Named turns come first, each shown by rows before and after it. Which turns, in which order, take the first row of each pair that follows to the second? Write the first one first, as in the answered first pair.
turn J751:
-0.895  1.139 -0.287  0.323 -1.128 -0.065 -0.132  2.709 -0.418 -1.643 -0.879  0.022  1.157 -1.589  0.448  0.293 |->  0.069  1.567  0.672  0.881  0.465  0.849 -1.063  0.556 -2.417 -0.453 -0.055 -2.065  1.451 -1.135  0.952  0.093
 0.596  0.819 -2.183  1.716 -1.211 -3.377 -1.057  1.894 -0.984 -3.758  0.307  1.196  1.447 -1.908  0.284  0.981 |->  0.399  1.483 -0.004  0.995  0.191 -0.866 -1.715  1.854 -1.950 -2.537  0.332  0.115  4.135 -2.699  1.254  1.887
-1.417 -0.050  0.321  1.008 -0.227  0.064  0.184  4.812 -0.716 -1.360 -1.486  3.960  2.663 -0.664  1.124  0.866 |->  0.271  0.837  1.995  2.081  3.009  1.558 -1.216  0.820 -4.533  0.895  0.317  0.169  2.963  0.275  1.965  0.525
-1.795 -2.411  0.128 -0.610  0.290 -0.776 -0.598  2.118 -1.728 -0.908  0.353 -1.229 -0.954  1.223  2.129  1.352 |-> -1.743 -2.335  0.124 -0.590  0.306 -0.625 -0.663  1.903 -1.930 -0.803  0.328 -1.253 -0.955  1.100  2.032  1.409
turn J56:
-0.729  0.380  0.291 -0.283 -1.077  1.002  1.927 -3.800  0.220  0.483  2.595  0.838 -1.155  1.006  0.185 -1.969 |-> -1.994 -1.010  0.722 -1.450 -1.358  0.155  2.121 -2.546  0.930  0.676  1.823  1.889 -1.330  1.626 -0.596 -1.468
 1.213  0.702 -0.654  1.218 -0.115 -0.098  1.532 -3.681  1.151  0.293  1.741 -0.534 -1.566 -0.020  0.016 -1.511 |-> -0.357 -1.527 -0.482 -0.574 -0.610 -1.443  2.182 -2.369  1.965  0.583  0.462  0.686 -2.340  1.276 -0.986 -1.172
-1.952  1.118  1.077 -2.325  1.059  1.069 -0.490  0.622 -1.233 -1.109 -0.576  1.116  1.671 -1.644  0.354 -1.455 |-> -0.722  2.274  0.268 -0.770  1.287  1.189 -0.595 -0.925 -1.689 -1.181  0.516  0.375  1.248 -1.829  0.667 -2.082
turn J710:
 0.711 -0.229 -0.710 -0.715 -1.163  1.622  1.987  0.178  2.579  0.457 -2.443  1.138  1.201 -2.330  0.242  0.236 |->  1.087  0.181 -1.106 -0.372 -1.218  1.568  1.952 -0.113  2.574  0.240 -2.110  1.128  0.939 -2.438  0.215  0.004
 3.525  0.842  1.473  1.985  3.201  1.146 -1.874  1.363  1.492 -0.157 -2.834 -3.582  2.005 -0.790  0.139  2.323 |->  4.641  2.167 -0.313  3.565  2.422  1.255 -1.236 -0.759  1.484 -0.663 -1.101 -3.356  0.624 -1.012  0.581  0.914
 1.786  2.261 -3.691  2.270 -1.193 -1.976 -1.606  1.157 -0.869 -2.918  0.069  0.281 -0.954 -2.958  1.050 -0.509 |->  1.313  1.401 -4.100  1.721 -1.914 -1.993  0.171 -1.871 -0.722 -1.694  1.883  0.925 -2.892 -1.146  0.611 -2.455
turn J278:
-0.753 -2.197  0.258 -1.516 -1.602  0.375  2.314 -1.341  0.181  0.836  1.129  1.018 -2.262  2.329 -0.434 -0.896 |->  0.218 -0.002 -0.263 -0.695 -2.525  1.657  2.824  0.528  3.100 -0.961  0.346  1.833 -0.115 -0.237  0.155 -0.019
 1.538  1.819 -1.508  2.226 -0.530 -0.293 -2.522  0.812 -0.568 -1.989 -0.602  0.153  0.191 -1.156  1.417 -0.615 |->  0.646 -0.464 -0.770  1.264  0.608 -1.757 -2.719 -0.714 -2.470 -0.300 -0.537 -0.644 -1.957  1.707  0.487 -1.161
-1.066 -0.475  0.164 -1.660 -1.644  0.732  0.924 -2.402 -1.382  0.291  2.179 -0.049 -1.677  2.555  0.760 -0.798 |-> -0.529 -0.941  0.229 -1.680 -1.704  0.372  2.473 -0.879  3.256 -0.284  0.140  0.901 -1.078  1.982 -0.469  0.037
-1.996  1.448 -2.189 -0.810 -2.680  2.028 -3.172  2.100 -1.861 -0.890  0.157  0.343  1.504 -1.680  0.949 -0.016 |-> -2.994 -2.261 -1.195 -2.251 -1.234 -0.099 -2.807  0.349 -3.028  1.131 -0.277 -0.172 -1.287  2.030 -0.665 -0.492

Each pair is two turns apart.
 2.039  0.610 -0.685  1.934  1.729 -1.378  0.126 -1.353  0.469 -0.011 -0.527 -1.663 -1.952  0.076 -0.795 -0.650 |-> -0.431 -0.974  0.904 -0.966  0.910 -0.950  0.523  2.409  2.402 -0.102 -2.510  0.288 -0.109 -0.249 -1.325  0.876 -> J56 J751
-0.911 -0.809 -1.362 -1.018 -3.498 -2.144  0.043  3.303  0.250 -1.578 -1.553  0.521 -2.549 -1.456 -0.749  1.013 |->  1.046  2.448  1.115  0.438 -0.503  2.341 -1.439  0.033 -2.584  0.171  0.666 -3.075  0.688 -2.892  1.375  1.020 -> J751 J56
 0.736  1.535 -0.623 -0.292  0.489  1.791 -0.076 -3.133 -1.302  0.883  1.990 -0.191  0.643  0.090  1.728  0.213 |-> -0.742 -0.826 -1.690 -1.565 -1.038 -0.753  1.279 -2.494  0.219  0.627  1.157  1.988 -1.566  1.950  0.119 -0.290 -> J751 J710
-0.028  1.916 -1.190 -0.337 -2.273 -1.392  0.276 -1.345 -1.857 -0.591  0.745 -0.379 -1.811 -2.631  3.023 -1.833 |-> -1.953 -0.751  0.660 -3.178 -1.931 -1.202  1.256 -1.488 -1.956  1.361  0.265  0.280 -2.035 -0.565  2.071 -1.947 -> J710 J710
-2.025 -2.154 -1.772 -1.678 -1.071 -2.927 -1.437 -0.151 -2.961 -0.363  0.621  1.203 -4.253  2.145 -0.713 -1.964 |-> -3.091  0.082  0.977 -3.308 -0.653  1.069 -2.812  3.670 -3.385 -0.372 -0.414  1.290  1.380 -1.408  1.199  0.354 -> J56 J56
-0.999  2.014  0.351 -0.298 -1.803 -1.009  0.718 -0.663 -1.056 -0.600  1.869  2.983 -0.426  0.026  2.106 -2.578 |-> -1.821  0.016  1.318 -1.762 -1.460 -1.480  1.857 -0.140  0.917 -0.022  0.436  3.385 -0.593  1.288  1.030 -2.247 -> J710 J278
 0.696  0.855  1.443 -0.103  1.618  2.480  1.580 -1.421 -4.493  0.765  0.023 -1.026 -1.070  0.848 -0.902  0.918 |->  1.235 -0.438  1.893 -0.135  1.994  1.349  2.588  0.946  0.008  0.038 -3.107 -0.578 -0.498  0.765 -2.504  2.305 -> J278 J710
-1.463 -1.005  0.846 -1.905 -0.837  1.881  2.693 -0.348  3.070  0.967 -0.082  2.388  0.639  0.260 -0.950 -0.373 |-> -0.267  0.013  2.031 -1.018  0.828  3.652  2.088 -1.992  2.056  1.780  0.630  0.393  1.726 -0.265 -0.303 -0.304 -> J751 J278
-0.333  1.927  0.994  0.603  0.517  1.522 -0.718  1.207  2.107 -0.986 -2.409 -0.790  4.359 -1.287  1.103  0.501 |->  1.664  3.232 -1.124  3.199  0.644  0.550 -0.460 -2.316  1.136 -1.177 -0.201 -1.942  1.748 -0.785  1.165 -1.398 -> J710 J751
 1.450 -1.294 -0.420  1.674  1.293 -2.954 -1.425  1.815 -1.500 -0.377 -2.276 -1.713 -1.531  0.347 -1.032  0.930 |->  1.971  0.423 -1.473  2.424  0.126 -2.240 -1.049  2.684 -0.210 -1.673 -2.082 -0.811 -0.435 -1.531 -0.477  1.016 -> J751 J710
-0.519 -1.099 -0.914 -1.030  3.755 -2.513  1.806  1.150  0.782  0.272 -2.000  0.608 -1.074  3.445 -0.141 -1.065 |-> -0.462 -0.378  0.828 -1.592  5.034 -0.307  1.170  0.893 -0.241  1.401 -1.672 -0.689  1.015  2.892  0.514 -0.368 -> J751 J751
-1.532 -0.705  0.440 -1.488  1.093 -0.654 -0.221 -1.538 -1.296  0.018  0.283 -0.732 -0.652  1.113 -0.396 -2.057 |-> -0.625  1.935 -0.458 -0.348  0.055  0.846 -0.312 -0.003  0.423 -1.767  0.304 -0.036  1.589 -1.793  0.759 -1.630 -> J278 J278
-1.376 -0.793  1.463 -2.966  1.791 -1.160 -1.942  3.602 -3.153  1.535 -2.429 -1.420  0.835  0.751 -0.226  1.882 |->  1.649  2.598  0.077  0.611  2.577  0.116 -2.545 -0.185 -4.347  1.083  0.196 -3.646  0.463 -0.393  1.101  0.581 -> J56 J56
 2.238  1.753 -0.306  0.724  0.257  1.157 -0.294  2.416 -1.072  0.263 -1.600 -0.633  2.640 -3.363  0.873  0.565 |->  3.002 -1.416 -0.490  1.399  1.709 -1.804  0.296 -1.179 -1.938  1.825 -1.413 -2.145 -1.689  0.437 -0.968 -0.614 -> J751 J278
 0.929  0.031 -1.302  1.477 -1.097 -1.778 -0.937  2.226 -0.304 -1.826 -1.485 -0.470  0.368 -1.435  0.145  0.377 |->  0.769 -0.409 -1.910  1.899 -1.254 -2.200 -0.564 -0.232 -1.738 -1.158  0.213 -0.627 -1.632 -0.042  0.037 -0.994 -> J710 J278
 1.040 -0.283 -0.544  0.179 -0.867  1.007  0.325  1.048  0.956  0.077 -1.034  0.348 -0.030 -0.604  0.955  0.738 |->  0.455 -1.532 -0.120 -0.494 -0.243  0.241  0.061 -0.068 -0.813  1.121 -0.685 -0.208 -1.356  0.970  0.640  0.402 -> J278 J278
 1.749  1.561 -0.556  1.965 -0.250  1.605  1.064 -2.733  1.330  0.137  1.883 -0.298  0.496 -0.127  0.370 -0.764 |-> -0.486 -1.314  1.661 -1.186  0.394  1.789  1.586 -2.227  1.429  2.005  0.786  0.285  0.689  1.812 -0.704 -0.400 -> J710 J710
-4.611 -1.216  2.456 -2.505 -0.810  0.628  0.820 -0.631 -1.738  1.994  0.433  0.893  0.181  1.701 -0.637 -0.739 |-> -4.187 -1.441  2.908 -2.120  0.235 -0.078 -0.683  1.063 -2.421  1.637 -0.869 -0.090  0.887  1.386 -0.775  0.413 -> J751 J710
-0.085 -1.465 -1.678  0.211 -0.663 -3.628 -1.577  1.983 -1.516 -0.981 -2.023  0.256 -3.017  0.606 -0.215  0.251 |->  0.414  0.729 -2.411  1.034 -1.276 -2.247 -2.398  2.454 -2.514 -1.961 -1.158  0.256 -1.661 -1.362  1.227  0.368 -> J278 J278
 0.993  2.591 -2.904  2.210 -1.130  0.160 -0.680  0.830 -0.646 -1.286 -0.323  1.221  1.558 -3.283  0.063 -0.627 |-> -0.737  0.162 -2.385  0.213 -1.863  0.063  1.892 -2.804 -0.620  1.088  1.616  2.251 -0.898 -0.062 -1.029 -2.691 -> J710 J710
 0.589 -0.196 -2.563  1.314 -2.204 -2.874  0.539  0.523  3.630 -2.289 -0.474  2.234 -3.013  0.777 -1.953 -0.497 |-> -0.912  2.987 -2.012  0.466 -3.128  0.298 -2.285  2.142 -1.997 -2.591  1.912  2.255  0.469 -2.145  1.266 -0.031 -> J56 J278
 0.674  1.755 -0.162  0.214 -1.043  0.498 -0.666  0.618 -0.048 -1.544  0.952 -0.228 -0.290 -1.163  1.884  0.419 |->  1.050  1.041 -0.733  0.565 -0.847 -0.475 -0.316 -0.623 -0.134 -1.295  1.469 -0.346 -2.030  0.022  1.236 -0.033 -> J751 J56
-1.726 -0.304  0.197 -1.132 -0.558 -0.027  0.209 -2.067 -1.822  0.949  0.840  0.860 -1.260  1.940  0.150 -1.625 |-> -2.722 -0.729  0.562 -2.310 -1.140 -0.111 -0.121  1.131 -0.471  0.028 -1.012  1.924  0.031  0.932  0.042 -0.353 -> J751 J710
-2.517 -0.692  1.951 -2.745 -1.176  2.795  1.533  3.568  1.558  0.083 -1.292  2.229  2.132 -1.771 -1.099  0.847 |-> -2.331  0.686  1.032 -1.306 -0.497  2.318 -1.709  1.352 -5.831  0.721  1.725  0.144  0.902 -1.217  0.923 -0.345 -> J710 J278
-1.833  2.113  0.374 -1.406 -1.121  2.272 -2.099  2.287 -2.062  0.925  0.758  1.647  2.356 -2.508  1.782  0.903 |->  0.449  3.349 -2.399  1.537 -1.413  1.128 -1.541 -1.527 -2.235  0.129  3.172  0.831 -0.422 -1.795  1.818 -1.144 -> J710 J56
-2.042 -0.455  1.122 -2.289 -1.019  1.355 -2.007  1.498 -1.129  0.465 -0.543  0.971  1.868  0.120  0.445  1.083 |-> -0.507 -0.472  1.050 -0.649  0.630  0.480 -2.825 -1.094 -3.096  1.191  0.388 -1.069  0.305  1.407  0.301  0.611 -> J751 J710
 1.121 -1.662  0.282  2.145  0.134 -2.038  0.421 -1.288  2.455 -0.107 -0.665 -0.692 -1.570  2.154 -0.929 -0.382 |->  1.636  1.404 -0.107  2.573 -0.879  0.235 -0.338  0.682  2.844 -1.739 -0.475 -0.160  1.693 -1.410  0.796  0.622 -> J710 J278
-3.303  0.000  0.485 -1.507 -1.285 -0.396  0.448 -0.674 -1.219 -0.138 -0.337  4.358  0.772 -0.580 -0.048  0.078 |-> -2.121  2.200  0.486 -0.217 -0.711  0.937 -0.721 -0.502 -1.881 -0.720 -0.130  3.035  2.392 -2.297  1.055  0.664 -> J710 J56
-3.350 -0.727  2.489 -3.275 -2.325  3.000 -1.383 -0.106 -1.479  3.531  2.036  0.987  1.654  1.275  1.216 -0.801 |-> -1.464  1.671  1.684 -1.137 -1.969  3.047 -3.484  2.850 -1.564  1.196  0.486 -0.027  3.699 -1.832  2.312  0.960 -> J710 J710
 1.155  0.025  4.084 -0.683  3.140  2.907 -0.183 -1.600 -1.624  4.177  0.461 -2.569  1.171  1.500  0.530  0.211 |->  2.945 -1.580  1.548  1.209  2.545 -0.743  1.791 -2.680  2.505  2.712 -0.792 -1.908 -2.763  3.135 -1.855 -0.581 -> J278 J751
 0.789  0.076 -2.352  2.491 -0.827  1.357 -0.573 -2.063 -0.619 -0.027  3.567 -1.151 -0.371 -1.158  1.539 -1.630 |-> -1.959 -1.988 -2.292 -0.016 -2.873  0.632  1.275 -0.210  1.912 -0.090  2.401  1.734 -0.835 -0.153  0.381 -1.698 -> J710 J751
-0.771 -0.640  3.038 -1.893  1.418  0.221  0.325  0.389 -0.296  3.180  0.132 -0.557 -1.330  0.930 -2.445  3.287 |->  1.320  0.231  1.164  0.638  1.963 -1.845 -0.838 -0.075 -1.217  2.131  0.262 -2.001 -2.747  0.935 -2.334  3.270 -> J710 J751
 0.654 -3.392  1.113  1.152  1.110 -0.302  0.982 -1.583  3.426 -0.329 -0.734 -1.342 -1.348  1.095 -2.296  2.264 |->  2.151  0.910 -0.450  3.626  0.388  1.718 -0.311 -2.006  1.685 -1.938  1.447 -1.833  0.523 -2.098  0.121  1.990 -> J278 J751
